The rows of R fall into a few groups, and each row is roughly a mix of its group's hidden directions.
R:
[[-27  -2  -5 -54  -2  32  11  18  23  15]
 [-16  22  22 -48 -39   2   2  12  -5  26]
 [-15 -33  21 -32  15  -4 -31  -9  41  13]
 [-28  -1  14 -43   8 -13  13 -37  20  30]
 [ 43 -19 -37  -8  31  -8 -26 -14 -21   3]
 [-17   9  33  15 -37   2  -6  40 -26 -23]
 [ 11 -13  36  45 -12   6   3  29   7 -35]
 [ -9  -6 -45   8  42 -17 -13 -23  -2  31]
 [  3 -16  22  37 -52 -12 -13  14   0 -23]
 [ 35   1  -1  46 -12  22   4   2 -38  23]
 [ -2 -33  40 -33  18   6  -2  -9  41   7]
 [-25 -30   5   6 -35 -32   8   6 -24  37]
 [ 41 -33 -39 -13 -15  23 -14 -18 -10 -11]
 [-35 -16  10  -6 -31  33 -10  -2  45   7]
 [-14 -21  27 -45  23   1   1 -23  38  -3]
 [-47   2 -25  21  20  28   2 -30  10  21]
 [ 12   0  26   1 -16  37  20  12  22 -49]
 [ -3 -21  42 -34  25  13  14  -9  39  -6]
 [ 15  36   7  13  50 -29 -21   8 -18   0]
 [ 11   7 -23  39 -17 -35 -14  -1 -41  19]
 [-10 -25  21   4 -42 -27  28  15 -21  28]
 [  3  -2 -32  -4  38 -14  -4 -41  16  36]
 [-12  25 -42 -35  12  -7   2 -25 -20  31]
 [ 22   2   2  50   2 -35 -19 -11 -28 -19]
 [ 24 -15  31  51 -29 -11  16  12  -6 -10]
 [ 13 -11  37  -6 -20  35  30  14  24 -31]
 [  6  12  -8  38   8 -45 -23 -23 -31  11]
 [-13 -16  26  10 -37 -12  41  22 -19  24]
 [-19   7   9 -56 -21  31  11  22  16   5]
 [ 35  19 -33   7  27   7   7 -15 -35 -31]
 [ 23 -13 -34   6  37  14 -22 -14  42   5]
 [ 52 -37 -24 -21 -14   2  12  -4 -19 -10]
 [ 37 -21  -9 -35 -23  18   4  13   7 -41]
 [ 39 -22   4  28   3  19  -4  29   4 -43]
 [ -4 -14  27  26   7  29  -9  35  30 -34]
 [-14  28 -38 -15  13 -31   1 -31 -34   7]
 [-25   3  -4 -58   1  -6  -5 -29  12  30]
 [-41  45  19  30  21  10 -12   1  14   6]
 [ 44 -19  23 -25 -23 -30   0  29  -7  -6]
 [  4 -38 -18   1  29 -16  26 -13  -5  47]
 [ 10  -5  -5 -21   4  -6  31 -34   7  56]
 [ 12   7 -21 -10  29  -1  -3 -45  34  34]
 [-11  26 -44 -39   7  -5  -4 -19 -22  26]
 [ 31 -23  38   6 -10  20  37  -9  32   1]
 [-19 -22  21 -50  -1  -1  -8 -24  36  14]
 [-51 -10  23  10 -36 -12   0  13   4  30]
 [-21  26  18 -45 -40  -6  -8  17 -17  13]
 [-12  15 -32 -44   4 -12   2 -32 -12  35]
 [-35  38  -3  27  20  29  -7 -26  22   0]
 [  0  14  13  30 -22  -4  48   8 -42   5]
 [-22  24 -36 -51  25  15  -5 -13   1   2]
 [ 32  25 -20  -7 -10  34  36  17 -23 -20]
 [-30  -1 -20 -29  39 -13 -31 -17  11  25]
 [-34   1  12 -16 -26  -8 -12  48 -33  -5]
 [  5  14  12 -60   1  12  38 -20  -2  -1]
 [-23  37 -11  -6  -3 -35 -33 -11 -34 -16]
 [ -6  -1  19  -8 -38  32   5  50  -7 -21]
 [ 28 -27  22 -17 -27 -34  18  30 -20   8]
 [ 39 -14  23  33  -1  14  22 -10  18 -39]
 [ 30  28 -19  20  24  19  28 -14 -30 -25]
 [ -9  28 -17   8  30  32 -30 -27  31 -14]
 [-19   4  -8 -54  -1 -15  -1 -36   2  31]
 [  3 -16  12  40 -47 -19  -9   3  -3  35]
 [ 33  10  -9  13  26 -33  11   3 -50   5]
 [-19 -10  35 -21  27  27   3  10  43 -20]
 [-24  10  26 -28 -41  -5  -7  36 -21  13]
 [-58  14 -24 -14  27 -16 -11  -5 -22   3]
 [  4 -23  38  -6 -33   2  20  40 -16 -24]
 [  9  11  18  25 -25   6  51  16 -35   0]
 [-30  22  13  40 -15  10  41  -3 -23  15]
 [  3  16 -16 -35  50  -4  21 -26 -10 -20]
 [ -6 -25 -13   6  38 -13 -22 -17  24  46]
 [ 44 -40  -6 -20 -17 -19  10  19 -28   3]
 [-22 -12  26 -38  32  17  -3  -3  42  -9]
 [-24 -18  23 -52   8  -2 -16 -18  32  11]
 [  6  25  14  42 -18  48 -18  -8  13   7]
 [-31  12 -11   4  31  31 -12 -29  42   5]
 [-38  18 -31 -10  11 -27 -32   5 -31  15]
 [-22  41 -23   0  10  24 -34 -17  29  16]
 [  9 -13  16  52   1  19  -8  35  15 -29]
 [-11   9 -26 -38   5 -22  -2 -35 -13  41]
 [-22 -36  11   1 -48 -16   7  15 -12  31]
 [  8 -16  19  28  21 -26  13 -18 -11 -52]
 [  1 -12   9  54 -29 -28 -25  14 -14 -10]
 [-14 -20  44 -31  16   0  15 -19  38   8]
 [ -1  10 -37 -13  20  21 -41   1  38  17]
 [ -2  24 -45 -15  29 -13   1 -19 -28  31]
 [ 20 -29 -25 -23 -35  33  10   4  -3 -33]
 [  7  10  11  34   0  35  21  32  10 -41]
 [ 26   2  12  10 -26 -18  33  23 -48  -6]
 [  8   3  -2 -36  19 -58  12   2 -12 -24]
 [-27  13   3 -36 -30  31  -2  42  -2   2]
 [-29 -32  21 -20 -25  -5 -12   8  41  26]
 [ 24 -12  25 -20 -30  36  29  21  20 -15]
 [ 29 -31  14  55   6 -18  16 -10  11   6]
 [-30   5 -30 -34  24  -3  -9 -12   8  45]
 [-11  13  27  15 -33  16  -6  37 -14 -42]
 [-31  33   6  12  23  34 -12 -13  41  -9]
 [-15   5 -25 -27  24 -28  -7 -31  -4  44]
 [ 36   1 -22 -12  28 -32   9   3 -42 -17]
 [ -2 -28   5 -11   0  47  19  31  36   7]
 [-36   3  19  26 -40  33   5  -7  22  18]
 [ 10  -2  -5  56  22 -32 -12 -26 -16   5]
 [ 40  -9  17  47  -4 -10  14 -15 -10 -33]
 [ 48 -25 -22 -19  19 -27 -12   5 -29  -1]]

Here is one row of each group, with its name. Which group are the others in?
[ 40 -18  21  14   2  25  19 -12  42 -21]
(63)
[ -1   6  31  19 -24 -31  35  18 -34  19]
(22)
[ 12  16 -35   7 -21 -31  -3 -16 -46  22]
(98)

[ 11  -7  39  49   1 -14   1  23  -9 -31]
(98)
[  1 -31  39  18 -40   4  -4   8  30 -21]
(98)
[ -8   3   8  24 -22  13  58   8 -32   5]
(22)
[ 15  37 -19  17  22 -11  10  -7 -45 -29]
(22)
[-28  32 -18  -2   3 -36 -32 -11 -34   9]
(63)
[ 51  -5  -1 -28  -7 -14  16  18 -17 -38]
(22)
[-26  26  31  -5 -18  24  14   8  41 -26]
(22)
[-16   2  -1 -48   6 -28   1 -39  -5  31]
(98)
[  9 -34  45 -30  11   6   6  -7  35 -16]
(98)
[ 35 -51  -8 -25 -16 -18  12  13 -18  13]
(22)
[  7 -31  23 -27   5  30 -27  25  37  -9]
(98)
